Families of rows that turns and mirrors carry onto each other, the same ones carrying the whole set onto itself: the rest of each named row's family, in list order:
7 families of 4 rows:
dasi: [-19.7  10.2  -3.7 -12.8  25.0  35.6  -9.0   2.3  11.8]
Volo: [-23.6 -19.8  11.3 -17.5   7.0  20.7 -40.0  -5.8   3.6]
Zivup: [-19.2 -15.6 -46.9   6.1  25.1 -12.2 -16.9  -5.5   3.2]
tono: [ 30.1 -16.1  -3.2  30.4  -4.6 -18.3 -15.0   7.5 -23.1]
ruget: [-35.0   9.7  -9.6 -14.7  17.0  20.5 -19.8   3.3   8.1]
gid: [  8.2  -0.7  13.8  10.1 -13.3  38.2 -33.1  -4.7 -27.4]
Mek: [ 24.9 -25.2 -23.1  31.2  -5.9   5.4 -29.6 -13.2 -32.9]
riki: [  4.3 -38.8 -10.5   2.1  29.0 -19.6 -23.9  -3.9  14.7]
Suvo: [ -2.8 -14.4 -29.7  50.8  22.4  -8.4 -18.3 -19.3   3.7]
kas: [-13.8 -37.3 -27.4   3.3  21.2 -14.9  -0.1 -22.0  -6.0]
Mamab: [ -7.8 -44.8 -25.9   3.3  14.6 -11.6 -37.0 -14.7  -2.3]
Duto: [ 17.7 -16.3 -22.1  30.0   0.3   4.1   6.6 -20.5 -36.8]
Fudo: [ 15.5   5.0  29.0  11.6 -10.5   9.3 -17.2  14.9 -17.5]
mivob: [  8.5  13.1  -5.6  55.8   4.5  22.2 -15.5 -13.2 -13.3]
Ter: [-11.9 -12.2  26.3 -11.9   7.5  -6.0 -23.7  13.6   9.4]
dokod: [-32.6 -10.4  -7.9  20.5  30.0   1.8 -24.7 -14.5  26.1]
duk: [-13.6 -17.9 -39.1  -1.1  37.2   1.0  -7.4  -6.1  15.2]
duzo: [ 20.8  -6.8 -46.8  30.7  20.3   8.1  -0.8  -7.7 -15.1]
tunet: [ 14.8  21.8 -11.4  18.5   7.9  43.0  -1.9   1.3 -18.7]
nar: [ -0.5   7.2  14.7   7.4  -6.0  35.8   3.5 -11.6 -29.6]
Matip: [ -2.6  28.7  -7.7  13.6  -3.3  37.5 -12.9   4.5 -23.2]
zur: [  3.1 -33.4  -6.2   6.7  13.0 -33.5 -20.4   6.1   4.0]
Zolak: [ 13.3   3.3 -45.1  34.3   4.4   4.5  -9.9  -4.6 -28.0]
kemoz: [ 28.7   5.3  23.8  17.7  -1.3  27.6 -18.2   5.1 -17.1]
gubi: [ 39.5 -23.3 -14.1  33.8   9.7  -7.8 -16.1  -3.6 -17.5]
fuseg: [-31.9 -13.6  10.0 -19.6  15.0  16.6  -4.1 -13.3   1.3]
Kufim: [-21.6  17.3  16.7  25.7  12.4  32.5 -22.2  -8.3   9.4]
Sug: [ -6.5 -10.5  27.3 -14.2  18.3  15.7 -25.7   5.4  15.2]

Which other rows belong to the same family as Mamab? Volo, gid, Mek
Which other rows belong to the same family as nar? kas, Duto, fuseg
Which other rows belong to the same family as tono? Fudo, Ter, zur
Which other rows belong to the same family as tunet? dasi, duk, duzo
Which other rows belong to the same family as ruget? Zivup, Matip, Zolak

Families of rows that turns and mirrors carry onto each other, the same ones carrying the whole set onto itself: the rest of each named row's family, in list order:
7 families of 4 rows:
mudi: [ 20.8  15.2  -3.8  53.9 -15.4  26.3 -10.4  -4.5  -6.5 -22.0]
litav: [ 14.0   3.4   6.6  57.5  -8.8  15.1  -1.4   2.9  -8.3 -25.7]
Vas: [ 19.4  10.5  -2.3  50.2  -6.8  19.9   4.6 -15.3  -7.0 -16.0]
mela: [ -8.8  36.2  12.7   0.5 -26.1  21.9  -6.7 -17.9 -32.2   3.3]
lofat: [ 18.6 -26.5   0.2  42.0 -16.3 -19.4 -30.7 -14.1 -32.0 -53.6]
sez: [-17.4  31.8  21.1 -12.2 -24.4  14.3 -14.1 -25.7 -23.1  -8.2]
Sobi: [-14.4   2.4  10.4  -5.3 -33.9 -19.2 -44.9 -17.9 -55.6 -34.7]
kif: [ 32.5 -11.1  -3.9  42.1  -9.3 -10.3 -21.1  -7.4 -33.0 -60.8]
pifug: [-21.6  -5.5   4.3  -1.6 -21.9 -22.4 -31.5 -27.2 -59.1 -42.5]
vus: [ 10.1  -4.2  10.0  60.4  -9.6  17.8   1.3  -2.2  -9.9 -23.6]
ludir: [-23.5  -1.6   5.6  -6.3 -22.3 -23.6 -32.7 -23.1 -56.6 -31.8]
Ged: [ 36.3  12.4   8.7  43.5 -10.3  22.8   5.3 -10.1 -24.0 -19.8]
ludi: [ -8.8   9.7  14.8 -13.0 -27.3  -6.6 -35.4 -15.3 -65.0 -44.3]
Potav: [ 14.3 -21.5  -1.6  42.7   3.8  -7.5 -29.8 -17.9 -36.9 -57.1]
Pabi: [ 12.0 -28.4  10.3  36.8 -14.9 -21.6 -19.9 -15.0 -49.3 -52.5]
vebi: [ 29.2 -15.1   5.9  47.7 -13.8 -10.0 -18.2  -9.7 -36.6 -60.7]
tav: [-22.6  12.3   9.2  -7.4 -19.6  -9.7 -45.8 -28.2 -54.9 -33.0]
lazu: [-10.8  -9.2  21.8 -12.7 -33.9 -18.5 -40.9 -28.3 -38.3 -34.2]
vinuf: [ -2.8  35.9  14.0  -1.5 -30.3  26.9 -22.8 -24.1 -21.9  -3.5]
naluz: [-22.6  29.4  21.3   1.3 -25.3  25.1 -15.9  -4.5 -29.1  -5.6]
Fova: [-16.2  37.8  -5.7   3.7 -10.9  22.9 -17.4 -27.5 -32.7  -3.6]
kati: [ 17.7  23.7  -0.2  44.5 -14.1  26.5  -7.1  -1.4  -1.6 -18.8]
Detib: [  1.7 -21.0  -2.8  46.1 -24.1 -18.7 -28.1   4.9 -31.7 -51.2]
mutim: [  0.2  36.0  17.1   3.3 -23.4  28.9 -19.8 -19.6 -13.5  -0.3]
Pirav: [ 18.1 -28.9   5.1  38.8 -13.4 -23.1 -14.7 -11.9 -40.5 -48.8]
Rekaz: [-14.9  11.9  11.4 -10.7 -16.3  -5.8 -50.6 -23.9 -56.6 -27.5]
gonal: [ 14.3   1.7   6.3  42.8  -6.1  20.7   3.9 -12.0   5.2 -30.4]
gini: [-23.6  27.6  17.0 -10.3 -31.1  16.3  -9.3 -25.0 -25.2 -11.4]

Which other rows belong to the same family as mudi? ludir, vinuf, Pirav
Which other rows belong to the same family as mela? Vas, lofat, Sobi
Which other rows belong to the same family as sez? litav, vebi, tav
Which other rows belong to the same family as Pabi? pifug, kati, mutim

Families of rows that turns and mirrors carry onto each other, the same ones carrying the whole set onto itself: the rest of each named row's family, in list order:
5 families of 6 rows:
gopoz: [-26.0 -20.5  34.5 -14.1 -50.8 -13.3 -38.7   6.4  14.4  -2.8  32.0 -14.4
 -16.1  22.7  27.5 -20.0 -38.2 -13.2   6.8 -28.4   2.9]
vuse: [ 17.9   6.4 -31.3 -50.0 -12.9 -40.9  43.4  19.5  25.1 -32.3 -19.1   9.5
 -14.8   9.8  17.9 -12.8 -25.8 -12.2 -10.9 -39.9 -25.0]
per: [ -8.0  -6.7  26.1 -20.0 -48.1 -38.2 -45.6  32.8  15.2 -19.6  33.3  -7.6
   1.7  17.7  15.0 -22.5 -25.6 -26.8  -7.0 -28.6  32.6]
samur: [ 11.3  23.4 -20.7 -74.3 -27.9 -17.1  17.8   0.5  22.8 -50.3  10.6  20.3
 -35.8 -11.5  36.3 -21.3 -20.8 -20.0  -2.4 -34.8 -43.2]
biz: [ 11.8  12.4 -21.7 -46.2 -10.4 -20.7  33.7  11.0   5.8 -45.3 -11.8  10.8
 -47.3  -9.7   7.2  -8.0 -18.5 -27.9  -7.1 -41.6 -28.7]
rak: [ 16.7   8.4 -20.4 -58.8 -26.9 -39.9  30.4  11.6  25.4 -25.0  -1.7  24.8
 -46.8  -3.7  19.1 -16.0 -10.3 -13.7   5.7 -27.6 -46.8]
Dilem: [-13.3  16.8  22.2   0.5 -51.6 -19.3 -31.8   5.4  27.2 -16.0  45.7 -10.3
   6.1  27.8  15.8 -17.3 -25.9   0.3   1.1 -24.0  10.4]
Nos: [ -7.8  13.0  18.9   7.2 -49.0 -40.9 -24.0  11.9  13.6 -20.5  35.4  -1.8
   3.6  23.5  12.7 -29.8 -33.6   2.4  -6.2 -24.6  29.6]
med: [-19.5 -24.2  31.5  -7.4 -49.4 -35.4 -30.0  13.1  -1.2  -7.5  20.4  -5.7
 -18.0  17.3  23.7 -33.1 -48.4 -12.4  -1.4 -28.7  24.2]
bog: [ -9.2  17.5  26.2 -10.5 -57.7 -38.0 -32.8  -3.2   7.6 -30.2  31.5   0.5
  -1.0  20.0  36.4 -29.5 -32.0 -31.9   0.1 -18.0  34.7]
Vul: [ -2.9  -2.7 -32.1 -54.7 -23.3 -17.4  32.6   4.5  16.5 -50.0 -23.8  12.0
 -33.1  -2.7  20.6 -21.5 -33.5 -24.3   0.4 -16.4 -36.3]
Ros: [ -3.2  -0.6 -35.7 -50.1 -16.8 -23.4  38.7   8.1  14.2 -43.7 -17.3  15.9
 -33.5  -1.0  21.6 -20.7 -21.6 -16.7  -0.4 -15.9 -35.4]
lofed: [ -9.8  10.6  26.0  -2.7 -61.5 -23.5 -37.2   3.4  22.0 -28.7  26.7 -11.5
   5.4  22.1  12.5 -24.9 -50.4 -11.0  -2.6 -25.3  22.7]
kovot: [ 16.2   2.6 -23.5 -59.8 -26.2 -24.7  29.3  10.5  32.6 -42.6 -31.6   0.0
 -14.1   7.2  17.9 -10.5 -47.5 -27.3  -8.6 -40.4 -30.0]
topuv: [ 14.9  19.4 -19.6 -73.7 -32.8 -25.5  17.2   2.0  15.1 -58.7  -2.5  22.9
 -37.1 -16.0  32.6 -29.3 -36.2 -24.5  -6.8 -36.2 -30.9]
sos: [ 14.4  22.7 -24.4 -67.4 -23.6 -33.7  26.5   7.2  12.7 -50.3   8.2  27.7
 -37.4 -13.7  34.4 -29.5 -19.5 -13.6  -7.6 -35.0 -30.9]
Nedi: [  8.7  13.1 -19.0 -49.3 -11.7  -9.8  28.2   7.3  13.0 -43.5  -7.1   6.1
 -45.6  -7.4   9.2  -2.5 -15.6 -29.6  -3.3 -40.9 -38.4]
kegol: [ 15.0   5.7 -12.3 -68.3 -39.8 -22.9  16.6   3.1  33.7 -33.6 -11.6  15.5
 -45.4  -5.1  18.3 -13.4 -29.3 -27.7   8.7 -28.1 -52.9]
Labu: [-12.1 -17.0  22.7 -20.2 -43.8 -32.1 -28.7   1.3  26.3  -7.8  40.6  -0.6
   2.5  26.2  22.6 -24.3 -20.6  -2.2  -6.5 -24.0  38.6]
muf: [ 20.8   2.6 -16.8 -61.4 -37.0 -45.1  26.3  10.3  19.6 -37.1 -20.8  24.2
 -47.9  -9.6  15.6 -24.2 -35.4 -24.2   1.3 -28.4 -33.7]
gabi: [-14.1 -16.6  26.0 -25.6 -48.6 -21.6 -36.2  -3.2  31.5 -10.8  39.1  -5.3
   3.2  26.9  23.2 -20.3 -27.1  -8.4  -3.9 -24.3  33.1]
lalen: [-10.7 -19.3  25.3 -23.0 -48.9 -30.7 -33.0  -0.9  25.3 -14.0  32.0  -1.8
   2.1  24.4  22.1 -26.3 -34.1  -9.2  -7.0 -24.7  43.0]
lovo: [ 11.4   9.4 -26.4 -57.8 -17.4 -16.0  32.7  10.9  40.8 -29.0 -10.0  -0.1
 -12.2  13.9  21.4  -1.1 -21.2 -16.7  -3.2 -38.3 -45.6]
Zovi: [-13.7  21.1  27.0 -13.0 -57.1 -24.6 -37.4  -7.1  16.5 -25.1  42.4  -3.5
   0.8  24.3  39.2 -20.4 -20.9 -31.1   5.4 -17.2  20.2]
bul: [-22.6 -17.3  27.0  -3.3 -38.4 -33.2 -24.1  16.2   3.7   4.9  40.3  -4.3
 -17.4  22.8  27.1 -25.1 -20.8   1.5   2.6 -28.0  11.8]
sise: [ -9.5  -4.0  24.4 -18.4 -42.7 -35.7 -42.0  33.2  18.2 -13.6  42.7  -7.0
   2.4  21.3  16.8 -19.0 -12.7 -21.4  -4.7 -28.5  26.9]
Gufab: [ -5.9  -0.2 -33.6 -54.5 -19.5 -11.8  32.9   4.0  21.7 -44.8 -14.4  11.1
 -32.2   0.0  22.4 -16.1 -22.1 -20.2   3.1 -16.8 -44.8]
nezi: [-10.1  21.9  21.9  -5.9 -49.2 -40.5 -26.5  -0.6   7.9 -22.5  44.8   3.8
  -0.8  23.4  37.9 -25.6 -13.9 -22.3   1.3 -16.6  30.2]
buto: [ 10.9  10.7 -17.8 -50.6 -16.7 -12.1  27.0   7.1  10.4 -49.7 -16.7   6.4
 -46.5 -10.6   7.4  -6.8 -28.4 -35.1  -5.5 -41.5 -31.8]
pazi: [-10.8  -5.3  28.1 -23.4 -48.4 -26.9 -49.2  28.8  22.2 -17.5  38.2 -11.5
   2.9  20.2  17.2 -16.8 -22.1 -27.9  -3.1 -28.7  22.2]

Which other rows belong to the same family as buto? per, biz, Nedi, sise, pazi
Which other rows belong to the same family as bog? samur, topuv, sos, Zovi, nezi
Which other rows belong to the same family as kovot? gopoz, vuse, med, lovo, bul

